128 stands for zero in the data rows.
Each row of this table is followed by its label. One hidden rule gives the labels. It looks at one to three of the table's principal directions, none of them among the few with the most spread.
[164 132 142 146 131 143 145 122 122 151  99 136 129 155 111 152 119 119
 194 140 110 125 111 145 142 142  98 110 112 120 141 125 147 140 141 143
 147 121 129  98 132 121 142 125 128 130 133 139 121 114] DH
[114 133 109 149 115 120 130 129 109 133 151 140 106  92 153 132 134 116
 143 141 121 156 124 109  97 114 153 135 141 144 120 143 124 108 146 114
 105 136 158 154 146  99 110 151 151 137 161 141 136 130] JR
[143 129 117  92 135 133 179 133 115 151 139 170 120  91 137 109 113 116
 154 144  80 204 113  88 113 115 228 140 137 138 194 158 111 139 111 112
 106 126 193 118 126 114 139 158 169 134 127 131 119 155] JM
[133 150 152 131 139 129 149  88 124 160  85 126 120 133 131  93 105 124
 130 121 131  95 111 128 210 152 119 101 134 150 150 146  93 163 130 134
 164 142 119  55 132 132  92 110 103 155  76 131 147  57] JR
[111 138  91 145 144 133 163 113 105 144 140 162 126  79 134 107 134 134
 119 141 114 179 142  84 129 109 173 159 150 152 165 150  95 147  96  92
 100 142 163 124 119 116 116 138 160 118 112 132 117 129] JR
[139 139 149 132 116 150 151 104 135 112 133 143 101 139 146 137 132 132
 136 126 157 127 126 143 127 156 141 122 148  87  98 144 132 132 165 137
 146 103 108 118 151 126  84 141 101 149 120 156 134 102] JM
[133 157  92 175 149 146 173 117 103 144 129 144 117  89 117 132 132 131
 170 145 134 155 133 111 112 126 146 135 160 131 138 145 108 148 131  94
 103 131 157 114 151 124 112 135 166 137 126 135 104 104] DH
[125  99 120 131 148  96  87 105 134 128 109 133 167 138 132 112 143 102
 109 130 119 140 153 106 168 111 153 155 111 137 144 109 135 134  81 121
 109 118 145 144 127 144 158 152 106 114 115 126 140 160] JM
[145  90 146 167  90 141 113 102 156 142 129 130 200 178 120 176 160 113
  82 120 155 114 123 164 145 134  88 172  84 125 104  94 163  69 102 139
 151  97 112 132 104 134 135 122  76 109  99 120 135 155] JM
[158 127 128 158 140 113  79 117 110 144 103 144 147 181 116 169 128  74
 194 153 175 121  77 170 123 130  96 135 133  97 133 129 148 116 129 148
 127 131 114 136 161 136 104 168 117 160 158 167 153  98] JM
[146 152 133 146 125 115 165 104 116 184 109 173 156 119 136 123 113 113
 159 132 137 144  84 127 168 159 134 123 115 157 176 139  97 108 114 121
 146 136 145  81 128 123 102 118 143 149  98 124 139  88] JR
[144 154 120 105 147 149 182 121 131 115 110 145 144 107 112 119 136 134
 141 106  97 164 135  68 125 130 171 121 132 128 161 121 136 139 138 117
 137 111 147 105 160 129 149 142 110 125 108 134 111 133] JM
[120 134 110 115 137 144 160 146 130 102 150 142 131 102 122 124 140 164
 113 127 104 180 170  87  97 129 152 140 122 123 118 110 139 125 112 109
 118 111 132 148 112 119 161 113 148  88 129 121  93 168] JR
[127 147 100 151 129 164 179 137 125 132 136 114  68  97 127 126 116 146
 185 145  91 143 138 137 103 119 124 111 144 135 126 154 110 174 166 114
 113 140 153 120 149 107 129 117 185 138 158 123 101 115] JR
[144 128 131 126 131 118 160 102 114 169 107 162 161 116 132 110 116 108
 123 130 106 159  99 114 171 136 169 151 125 160 191 133  98 131  85 117
 134 130 156  94 109 130 123 129 138 126  88 123 141 123] JR
[127 114  99 204 122  84 124 106 160 174 108 101 181 127 140 109 130 144
 124 133 138 116 152 204 191 158  74 125  71 166 118 109 107  92  97 103
 115 125 149 150 140 144 148  68 170 155 116  53 144 119] JR
[117 108 130 101 135 119  86 149 104 149 116  80  99 123 113 101  86 132
 122 141 106  80 106 185 148  91  98 124 143 163 172 147  98 162 101 135
 105 186 147 108  84 150 135  94 167 133 137  99 144 124] JR
[145 132 114 164 136 135 176 113 121 187 122 165 139 114 127 128 123 141
 195 149 113 172 122 148 151 140 148 125 110 137 171 149 120 117 112 105
 120 124 177 101 132 116 137 111 173 142 120 114 118 114] JR
[106 121 128 102 105 134  81 177 138  94 145  71 130 159 100 145 138 131
  96 110 125  88 123 129  69 108  83 108 121 133  92  99 171 116 152 154
 133 146 100 163 128 125 150 123 109 121 156 124 122 143] DH
[118 126 126 104 135 134 132 140 129 125 136 141 127 118 126 124 124 158
 124 128 104 148 153 109 134 119 115 132 105 137 138 120 124 126 103 125
 127 137 124 121  92 117 166 101 141  82 132 118 103 154] JR
[133 147 169  97 119 131 135 125 111 121 132 140 109 119 144 126 122 121
 152 112 137 126 104 126 110 150 178 112 155 100 127 122 139 102 148 132
 138 106 133 123 144 133 116 142 107 123 133 158 132 122] JR
[113 148 121  97 130 147 127 155 121  91 134 115 108 124 117 120 133 142
 125 114 111 138 145  79  84 129 143 103 141 126 108 113 154 150 157 137
 125 131 115 134 150 112 145 130 123 116 137 147 110 129] DH
[103 101 152  51 122 114 108 173 142 104 147  70  72 128 128  83  98 165
  84 112  91  87 142 150 126 110 153  89 141 131 127 154 128 163 150 150
 128 152 132 128  98 142 138 102 138 150 133  89 140 142] JR
[129 105 164 117 128 133 148 117 111 103 142 117  79  85 162 104 111 161
 105 125 102 123 155 163 145 130 167 156 168 107 118 131 115 134 123 111
 120  95 143 131  96 148 123  99 137 100 126 113 138 164] JM
[177 102 158 108 107 160 136 100 113 133 125 165 177 199  88 198 149 108
 117 104 142 128  94 119 121 130 109 165 125 101 146 114 163 124  96 161
 151 111 102  83  65 130 120 165  50  81  94 174 107 144] JR
[126 113 132  97 121  96  69 164 121  74 120  82 124 147 121 124 103 127
 105 125 112  92 127 155 114 133  83 134 125 146 115  81 144 146 122 152
 117 146 101 151 105 169 156  94 144 115 153 100 137 170] JR
[120 100 107 157 102  86  51 144 122 157 127 100 181 172 104 158 136 103
 135 129 153  92  94 186 114 117  64 132  91 170 137  99 154  83  96 139
 100 169 142 156 105 148 143 117 139 140 152 103 144 139] JR
[113 119 124 160 120 115 125 134 179 126 120 102 139 142 138  91 120 157
 108 164 114 119 174 172 177 155  76 121  78 129 111 116 125 146 120 127
 149 119 110 151 142 148 151  67 158 157 107  69 132 132] DH
[137  87 175 145 112 130 115  89 114 133 132 153 116 127 175 123 121 118
 107 149 128 134 132 171 170 143 158 182 143 107 122 122 126 117  95 127
 131  86 133 130  93 137 106 121 116 102 110 142 158 158] JM
[140 111 162 118 120 132  95 119 125 136 118 156 173 181 115 150 140 101
 135 131 146 131  99 127 135 140 123 148 110 111 144  95 170  97  95 147
 154 108 116 120 112 142 128 142  80 115 110 156 137 139] JR
[124 106 177  40 137 123  86 129 133  88 119 147 128 134 162  95 112 146
  85 102 129 150 147 132 146 153 191 135 116 104 127  93 144 104  96 146
 127  98 111 140  99 147 162 105 104  82 118 141 150 181] JM
[106 157 123  93 128 166 173 139 110  89 167 149  59  68 158 118 130 134
 117 122 105 171 136  63  64 109 189 138 181 111 113 149 102 149 160 114
 120 119 125 151 138  88 104 162 142  94 157 173 108 139] JR
[ 98 141  69 172 139 106 147 139 128 153 137 101 121  65 122  97 114 125
 132 159  93 122 140 123 137  90  99 147 126 197 166 134  60 161  90  80
  91 176 175 138 111 148 141 106 211 128 140  68 101 141] DH
[130 148 189  55 109 148 179 114 138 120 146 171  68  93 187 104 121 158
  88  91 143 137 132  90 131 163 229  75 149  87 105 189 114 108 202 149
 161 101 109 102 138  80  82 150  80 143 101 172 156  94] JM
[160 120 172 160 125 150 157  71 131 169 108 172 149 148 143 143 137 123
 127 133 174 127 109 167 187 156 149 144 132  86 135 158 128  98 127 130
 165  89 120  86 132 127  79 135  77 152  75 155 161  86] JR
[128 155  60 188 142 129 160 126 119 156 135 119 178  97  83 142 146  99
 156 152 121 148 117 103  99  88  99 164 135 158 172 120  96 131  82  79
  94 149 178 142 149 147 137 155 165 129 133 104  80 131] JR
[143 128 168  66 145 123 110 141 107 108 107 129 114 137 127 115 102 146
 125 112 125 120 121 150 135 146 157 114 146  98 143 122 135 138 120 147
 132 124 102 117 104 147 151 107 123 101 122 143 141 137] DH
[109 138 108 154 128 139 145 134 152 112 140 102 118 141 108 124 148 129
 122 130 135 117 141 107 110 127 110 116 134 126  95 126 138 152 149 120
 146 125 118 141 149 133 101 140 117 159 124 122 113 107] JM
[120 116 167  98 107 144 124 137 168 102 134 116 117 157 133 118 134 139
 108 130 119 110 141 136 132 137 138 112 111  94 114 128 163 128 159 151
 164 105 109 135 145 140 135 124  88 150 114 125 138 141] JR
[116 117 122 130 109  95  63 138 120 117 123 110 168 165 111 149 139 117
 119 127 131 109 121 143 122 119  69 138  99 146 129  91 157 104 101 144
 121 155 110 155 111 140 159 119 111 106 146 125 133 146] JM
[136 122  95 213 129 137 135  82 157 188 113 162 188 152 123 156 166 102
 152 147 168 144 127 134 166 122  92 140  82 134 134 147 133  94 120 115
 135 122 144 123 167 104 108 154 106 168 108 133 139  91] JM
[122 127 119 152 119 143 113 130 143  90 143 106  96 147 120 161 153 116
 147 136 134 103 148 115  92 110  83 124 132 106  74 122 154 149 165 137
 131 125 107 156 140 123 118 163 100 125 165 152 107 136] DH
[105 158 116 125 121 132 124 154 117 111 157 137 109 111 134 142 133 145
 146 126 146 138 130 107  76 135 106 112 132 124  96 118 131 100 151 125
 123 138 110 150 139 105 126 120 147 110 164 142 105 121] JR
[108 160  83 157 156 112 161 121 145 123 117 100 134  85 123  83 131 154
 108 125 119 132 175 105 156 130 121 112 129 149 121 132  87 160 124  92
 117 137 134 135 164 136 138 106 156 144 109  87 111 103] JR
[151 105 134 132 141  97 103 131 114 122 112 119 153 144 120 133 116 126
 157 134 112 131 131 170 145 136 121 150 123 121 143  92 144 124  91 125
 109 111 141 135 116 166 170 106 148 109 140 102 126 168] JR
[128 122 136 125 120 145 132 120 115 146 137 157 115 121 147 140 128 124
 138 125 132 141 111 136 119 124 144 139 135 126 139 143 120 116 129 131
 123 128 131 124 117 105 117 134 135 112 136 152 136 128] JM
[134 129 125 124 123 129 101 130 111 123 130 121 116 130 127 149 124 116
 139 127 154 113 107 160 102 115 124 131 148 115 128 142 127 120 140 135
 105 146 127 138 134 133 118 143 130 133 152 147 138 124] DH
[142 147 152 131 134 119 116 128 117 114 104 126 119 151 130 142 120 130
 151 108 158 100 113 132 138 170 106  94 133 121  88 108 150 119 167 149
 155 119  86 101 142 127 111 111 107 136 130 145 143  91] DH
[124 136 142 135 120 115 142 116 170 147 115 122 143 133 149 103 126 160
 120 100 155 104 142 156 175 178 109  77  85 138 102 126 126  90 158 132
 155 113 120 111 156 129 118  82 117 171 103  90 147  92] JM
[157 114 199  82 114 135 128 115 151 116 111 122 126 161 137 121 120 123
 100 115 145  98 109 147 160 150 171 102 131  80 120 148 163 105 172 164
 178  93 115 100 150 145  98 145  48 181  92 140 174 110] DH
[118 153 115 102 135 130 170 150 104 117 146 133  88  89 129 112 117 148
 132 121  95 155 129  79  98 124 161 112 159 142 135 145 111 153 147 119
 125 142 136 120 122 103 119 130 156 120 139 133 112 118] JR
[141 102 161 108 112 147 186 116 135 140 131 156 109 112 154 102 110 155
 108 139  71 164 137 136 166 146 177 149 120 133 163 142 119 146 113 127
 151 103 148 103  82 124 129  97 145 117  93 110 139 158] JM
[118 118 104 116 135 106 114 131 133 129 115 107 148 120 112 110 132  94
  93 128  92 124 119  88 136  85 132 142 120 174 168 127 112 153  99 123
 122 160 147 143 113 136 139 158 121 131 125 116 138 146] JM
[126 168 137  96 142 143 151 144 121 116 128 148 109 120 125 124 125 132
 148 110 146 138 112  76 100 149 158  88 146 115 116 132 135 125 170 135
 150 124 109 105 159 111 108 141 115 141 126 159 121  92] DH
[125 141  79 141 151 107 113 160 111 129  98  92 169 130  80 113 102 133
 143 134  99 126 122 137 130 134  64 137 107 201 165  65 115 161  66 112
 103 172 136 118  95 172 179  63 201 104 128  73  99 148] JR
Which label does each new row get?
[146 142 103 131 147 164 173 140 111  91 136 121  59  97 127 147 127 146
 175 122  89 149 161  93  77 119 136 112 164 112  91 139 129 189 178 124
 104 117 127 132 138  95 141 147 159  98 173 154  89 140] DH
[139 121 172  89 118 132  73 128 115 129 111 134 130 182 125 148 115  91
 121 121 162  89  72 144 130 131 101 122 133 112 132 126 142 118 133 174
 158 140  84 110 114 125  98 149  77 131 129 174 161 103] JR
[121  92 189 106 113 153 104 108 146 105 137 156 106 166 154 144 145 127
  73 125 147 101 139 128 150 126 132 153 131  80  96 137 148 134 132 159
 173  97  64 128  82 118 104 145  56  92 105 174 151 145] DH
[149 123 130 184 119 144 150  92 151 149 112 167 174 144 141 151 145 132
 140 134 150 146 140 146 168 165  94 150  83 127 116 105 139  92 120 123
 148  92 118 112 138 125 130 102 117 124 102 120 130 129] DH
[162  58 210 103 103 128  52 131 144 110 112  91 136 208 131 157 117 124
 110 128 143  62 116 233 154 139  94 135 110  71  97 106 197  95 136 181
 157  88  98 134 103 163 143 108  66 134 131 124 175 164] DH
[123 124 168 107 134 157 153 113 127 129 125 170  95 107 171  93 115 143
 139 134 114 166 141 125 149 164 200 135 135 111 132 118 129 130 120 121
 142  85 135 117 121 123 124 105 141 106 108 149 138 144] DH
[130 133 128 122 138 129 169  99 130 152 113 153 106 113 145 102 117 153
 130 110 112 137 151 105 183 153 148 103 118 155 136 148  94 168 126 125
 132 135 131  75  99 108 121 109 136 117  95 126 119 102] DH
[142 115 158  93 146 131 182 104 140 109 128 164 120  91 164  76 112 162
 107 144  82 194 182 115 182 152 221 161 132  91 154 130 111 147  90 106
 132  68 153 119 119 148 156 106 139 103  86 107 121 178] DH
[118 139 104 118 127  79 121 154 112 117 146  91 135  82 120 114 115 122
 120 134 110 127 118 136 102  97 143 140 145 150 155 127 102 103 109 100
  93 155 171 164 131 161 147 130 166 136 159  84 124 156] JR
[123 127 104 131 164 129 122 121 131 103  97 123 150 135 103 104 123 148
 121 135  94 140 175  97 173 130  78 151 105 155 142  78 122 185  69 117
 128 134 111 109  97 156 173  86 138  80 106 105  96 155] JM
[118 155  98 139 147 147 153 141 107 112 145 142  87 101 128 137 130 133
 161 138 125 158 133 104  83 116 133 134 164 114 117 141 109 158 142 112
 112 134 116 144 141 104 121 142 168 107 162 154 102 120] JM
[159 130 142 178 110 139 157 100 140 179 110 156 175 160 112 162 139 128
 166 140 156 129 104 172 161 159 101 125  90 121 145 133 148  84 126 129
 155 117 137  93 130 135 118 112 112 155  97 122 133 100] DH
[135 120 168  76 149 156 131 122  90 107 132 161  71 105 154 110 101 139
 130 139 117 146 124 125 132 119 179 152 183  86 152 154 116 157 124 134
 127 113 122 106 107 126 106 134 123 103 127 169 143 138] JM
[109 152  72 147 129 142 160 145 115 142 158 137 129  78 113 133 133 120
 144 141 118 163 116  87  77  93 134 148 139 170 158 136  98 123 115  92
  94 161 174 133 131 119 123 141 180 126 148 117  93 137] JR
[119 122 106 172 124  96 109 137 128 169 127  89 150 113 124 121 119 102
 117 136 141  86  96 175 134 110  93 134 129 168 139 131  92 107 111 110
 113 153 149 149 131 142 113 119 166 158 138  86 147 112] DH
[108 127 121  78 124 148 113 170  86  85 159 108  63  95 135 117 110 125
 134 126  88 147 119 102  47 100 175 135 184 136 127 122 137 160 146 131
  89 142 151 154 125 116 130 143 165 104 177 153 118 162] JR
[163 107 185 139 113 156 130  92 143 147 125 163 117 156 164 163 140 111
 161 123 171 121 109 172 141 150 155 121 127  60  97 154 159  76 177 151
 155  69 121 120 164 106  93 162  71 154 131 173 163 111] JR
[117 142  93 123 149 103 111 147 109 123 134 120 166 132  97 120 126 120
 128 132 138 145 114 128 105 119 119 153 146 132 157 105 112 132  73 108
 103 144 132 150 131 159 140 126 159 119 132 111 107 133] JM
[113 167  84 118 143 160 190 133  91 105 149 153  76  60 130 120 126 108
 134 132  73 176 125  22  74  90 170 157 187 159 155 143  77 202 131 102
 106 149 142 123 123  94 112 174 167  84 146 165  86 137] DH
[141  97 200  70  95 150 140 101 145 159 124 144 132 148 148 123 116 135
  69 101 126 102 101 147 184 129 156 124 108 125 154 161 126  92 131 160
 176 121 125  70  81 114 106 121  58 129  78 134 165 119] JR
[117 130 150 126 118 122 157 115 144 137 130 137 126 109 148  89 112 150
  95 144 121 133 138 138 178 152 142 135 116 140 143 133 104 124 110 116
 155 122 134 108 108 148 109  88 135 144  86  96 140 124] JR
[160 130 142 120 131 154 186 116 119 149 124 158 125 109 132 138 131 146
 150 110 104 158 132 111 127 138 166 114 131 113 142 147 134 119 145 125
 133 100 147 105 127  97 137 136 121 114 118 143 120 126] JR
[119 140 109 152 111 108 129 143 155 117 142  88 129 142 115 140 145 139
 132 118 139  99 140 142 108 133  86  93 113 125  85 130 140 119 168 130
 133 136 117 154 159 128 128 128 124 160 148 102 117 109] JR
[121 134 161  77 126 108 113 136 131 108 122 137 137 117 151  95 104 142
  79 122 130 128 133 127 153 156 148 131 117 131 136 106 111 114 102 135
 141 123 104 128 102 149 143  92 128 103 104 115 141 149] DH
[110 135 133 140 136 146 154 108 128 137 136 146 101 101 147 107 128 132
 122 140 131 138 134 116 149 121 156 143 150 124 136 152 102 141 126 109
 138 123 135 113 130 123  96 130 129 133 110 137 133 111] JM
[113 121 114 117 135 157 168 134 127 130 146 149  87  87 144 101 121 130
 104 148  91 165 135 101 114 102 184 154 153 139 158 162  94 175 118 111
 119 134 145 137 103 112 114 140 169 120 121 135 128 148] JR
